In the rows, 128 means zero.
One turn or mirror swaps these rows in pairs. Which row does each one swap with?
fut: [159 129  94 140 133 133 108 151 116  92 149 152 130 109 134 118 146 133
 143 171 119 120  89  92 118 114]
dud: [111 120 137 148 120 139  99 150 123 139 130 105 121 127 112 153 142 142
 138 147 128 114 127 170 130 126]
fimo: [139 114 124 131 116 143 132 142 125  88 127 145 128 127 152 124 103 112
 125 151 141 112 100 123 154  79]
bisit: [155 101 134 110 127 107 122 132 148 142 136 156 148 115 138 129 144 169
 108 100 123 130 116 149 129 159]
bafo: [108 118 152 123 143 119 141 141  91 121 101 178 118 119 118 101 124 135
 114 154 146 101  99 142 160 145]
zeze: [172 113 116 141 122 122 104 133 128 168 125 142 142 120 174 119 126 168
 117 157 106 124 142 127 139 116]
sugov: [113 102 122 127 145 108 125 112 126 145 136 133 128 150 174 112 127 166
 122 145 109 138  98 163 133 116]
Nuv: [128 121 135 123  91 132 101 124 115 124 114 135 138 116 121 150 112 158
 138 161 122  71  91 131 154 127]
fuze: [148 146  88 112 134 116 113 132 144 120 130 119 152 103 190 123 150 133
 132 160 112 115 123 140 141 132]
Zuvog: [122  97 119 165 145 141 114 160 107 106 103 167 102  94 121  83 126 151
 105 135 129 127 110 126 117 139]
vatun: [143 119  72 151 113 130 103 130 127 108 117 199 125 100 148 122 157 129
 126 145 110 120 112 139 146 140]
Novug: [110 104 129 145 128 133 101 126 119 166 127 139 114 112 162  84 140 116
 115 127 156 105 110 126 166 138]
kugip: [ 85 112 151 149  77 128 115 141 118  89 140 157 130 115 134 122 145 165
 125 152 138 112 105 130 147 143]
sutim: [ 98 114 150 159 111 135 111 155 112 103 137 137 100 119 149 110 166 170
 134 165 132 121 110 135  99 124]
Doma: [154 102  94 117 134 135 149 144 130 138 111 133 137 100 139 152 138 150
  92 137 154 109  84 147 119 148]
Zareg: [157 130 113 133 118 137 124 138 111 114 175  95 130 101 159 114 153 122
 127 151 121 123 131 139 153 116]
Rud: [142 136 147 151 117 129 115 153 129 108 119 151 128  74 105 123 138 133
 140 162 148  64  95 127 147 146]
silib: [ 96 127 113 166 135 153 127 137 108  99 129 124 139 112 163 105 126 171
 115 125 145 116 111 161 161 147]
Vobo: [144 140 128 128 118 137 127 126 116 133 129 111 136  97 152 106 139 132
 142 182  91 129  69 151 141 147]
zube: [110 107 125 138 114 163 140 147  98 113 112 149 101 112 128 134 106 173
 128 160 144  90 126 133 133 116]
Ranaz: [148 121 155 127 166 125 100 137 126 145 145 160 137  98 148 112 141 158
 123 140 109 126 127 144 125 188]
lur: [176 125 117 158 124 128 125 157 132 144 151 121 119 122 189 123 125 142
 146 169 124 116  95 132 122 138]
gelu: [150  89 157 118 152 135  80 129 119 118 130 147 128 106 161 118 106 178
 126 145 104 132 126 122 121 128]
Rini: [156 109 116 116 138 118 137 151 135 111 142 136 135 107 188 148 102 119
 140 170 105 129 113 138 150 141]
mol: [142  98 142 122 140 135 109 124 112 100 135 152 136 116 110 171 155 124
 113 158 112 113 125 112 143 148]
Vuvem: [125 103  97 136 148 129 124 144 114  98  98 169 121  95 124  86 118 147
  98 138 124 136 107 139 101 136]
tige: [160 109 159 136 146 138 118 109 127 113 135 146 104 103 124 118 160 146
 134 123 144 114 109 118  93 133]
zolaf: [155 109 125 150 159  99 129 149 142  86 136 146 142 138 177 116 151 153
 136 144 150 148 120 137 120 141]
Sur: [ 71 119 102 132 149 145 120 136 124  82 122 143 125 101 158 126 130 148
 138 151 154 113 126 139 133 129]
Vubi: [175 120 147 135 116 154 109 141 142 113 155 136 139 116 190 124 150 155
 140 147 103 132  95 138 119 145]
Bokib: [ 89  99 112 154 140  99 127 149 143 102 124 135 140 106 146 140 120 166
 117 170 151 116  99 142 131 123]
sule: [117 122 126 132 107 116 155 149 120  99 130 129 133 149 148 141 140 113
 150 170 158 105 111 144 147 159]
suru: [167 131 133 142 127 119 100 156 125  87  99 141 124 105 155 110 111 156
 127 119 106 128 137 161 161 135]
pebop: [133 106 156 152 111 161 125 161 119 107 128 163 117  97 111 106 106 170
 116 151 162 101 114 118 138 151]
bifu: [123 103 112 122 138 130 127 130 100 112 114 154  95 112 114 110 114 148
 103 152 172 110 145 137 147 151]
sem: [182 118 144 141 169 128 110 140 132 164 129 151 135 117 142 111 155 122
 129 156 131 118  88 133 132 120]
det: [176 126 121 131 107 109 123 144 145 128 140 138 137 129 172 106 147 123
 150 176 141  85 141 137 120 139]
bope: [121 110 182 145 112 130 128 145 118  99  94 145 135 102 157 111 119 128
 115 160 160 104  95 139 143 142]
sop: [102 121 129 152 115 110 140 163  99 102 145 164 126 124 141 125 107 165
  96 158 154 121 118 123 139 144]
Zin: [141 127 115 153 132 107  90 133 155 114 150 104 138 106 150 127 135 113
 136 180 135  89 117 130 145 144]
rafug: [131 103 102 137 145 120 122 139 125 124 116 150 137 115 159  83 116 182
 113 124 148 124 150 168 124 135]
dov: [112  82 111 164 123 121 109 123 144 120 113 113 143 128 111 141 145 146
 123 167 143 105 124 122 120 165]
fonol: [115  98 140 142 112 145 128 134  99 151 125 159 104 116 133 105 129 162
 127 168 175 111 124 149 132 170]
zabol: [158 125 102 140 107 135 120 143 114 174 126 139 131 117 131 125 141 107
 117 146  94 110 103 132 137 157]
Nusi: [165 112 153 132 141 103 124 116 115 139 151 155 128 108 156 157 162 148
 129 136 124 138  95 149 126 138]
peb: [158 150 131 143  89 140 113 150 115 113 131 167 155 132 184 133 140 135
 125 139 101 117 113 128 151 149]
kebi: [139 116 121 128  77 117 119 140  92 102 146 152 107  92 130 109 159 132
 137 139 126 121 101 111 133 119]
Vur: [144  92 143 157 144 118 100 124 135 107  75 128 129 112 158 106 145 157
 137 168 107  93  96 142 142 170]
Tadeb: [105 120 133 160 144 139 101 126 107  93 138 166 150  91 128 118 121 145
 122 145 130 158  95 119 149 126]
lel: [ 90 123 111 135 129 134 110 138 103 132 116 148 144 141 160  93 121 148
 135 170 110 125 101 126 138 178]
gopi: [118 120 143 114 143 116 146 146 135 100 144 127 128  93 124 120 147 122
 117 184 128 102 105 101 140 116]
midiv: [102 111  99 144 181 141 131 137 121  84 115 144 115 114 145 115 130 158
 145 137 138 115 126 137 140 167]
Nikor: [178  98 109 128 135 132 132 130 127  79 115 142 118 111 151 127 119 140
 132 148 101 117 138 126 141 180]
vinak: [136  84 154 124  99 145 128 160 151 113 112 130 113  91 133 108 124 129
 146 133 157  89 100 136 133 137]
sefid: [139 114  89 133 111 132 114 132 125 168 122 140 139 109 136 125 130  86
 140 154 116 115 101 137 128 142]
kek: [130 106 119 153 140 174 120 121 125 112  96 157  90 131 120 108 132 147
 129 164 111 106  88 156 124 149]
viti: [117 126 117 129 174 127 118 133 120  73 144 150 122 114 148 131 107 156
 114 148 122 109 122 154 136 178]
dozo: [131  64 116 130 123 109 123 147 120 138 112 141 106  79 164 106 124 118
 122 138 158 133 124 122 152 150]
lezuk: [162 135 113 111 150 149 139 138 109 118 135 143 105 107 138 106 148 143
  85 119 137  99  91 138 131 125]
romul: [192 118  93 140 145 140 105 122 139 160 114 122 127 123 156 119 132 134
 121 155 154 107 119 145 136 148]
kufi: [155 112 119 143 117 128  90 119 136 131 119 171 135 130 121 106 143 116
  97 168 100 132 137 118 151 129]
deki: [140 128 162 129  99 128 120 106 126 135  98 146 143 124 146 103 130 128
 118 129 136  90 111 127 145 177]
tenis: [106 115 125 140 143 134 136 135 120  97 133 184 129 141 149 125 130 169
 132 141 164  98 138 146 108 154]
digo: [152 116  94 125 101 148 137 145 124 138 143 129 128 113 135 132 126 112
 148 146 153  87 140 154 138 116]
tofo: [215 123 120 137 119 138 121 146 126 136 129 164 132 106 144 120 139 152
 107 157 156 117 121 130 133 140]
lef: [123 119 126 148 178 126 132 126 145 133 124 158 150 112 181 121 128 150
 139 135 116 112  85 127 159 165]
tuz: [107 107 109 128 124 171 108 151 133 123 111 142 128 111 144  98 151 121
 104 187 118 123 118 151  97 152]
vami: [129 116 131 144 120 169 108 142 120 137 111 141 161 124 176 104 134 156
 116 121 120 137  83 141 112 159]
kuda: [152 132  95 124 131 113 120 139 144 122 127 105 158 119 139 120 152 111
 129 175 122 103 135 120 152 145]
midum: [182 117 137 140 112 124 117 133 129 177 155 143 129 107 146 116 144 173
 131 150 113 116 111 135 139 162]

Swapped with sop: lur
Swapped with zabol: Zuvog
Swapped with vatun: tuz
Swapped with sutim: peb
Swapped with pebop: midum
Swapped with midiv: kuda
Swapped with zolaf: sule
Swapped with kugip: Vubi
Swapped with vinak: bisit
Swapped with zube: zeze

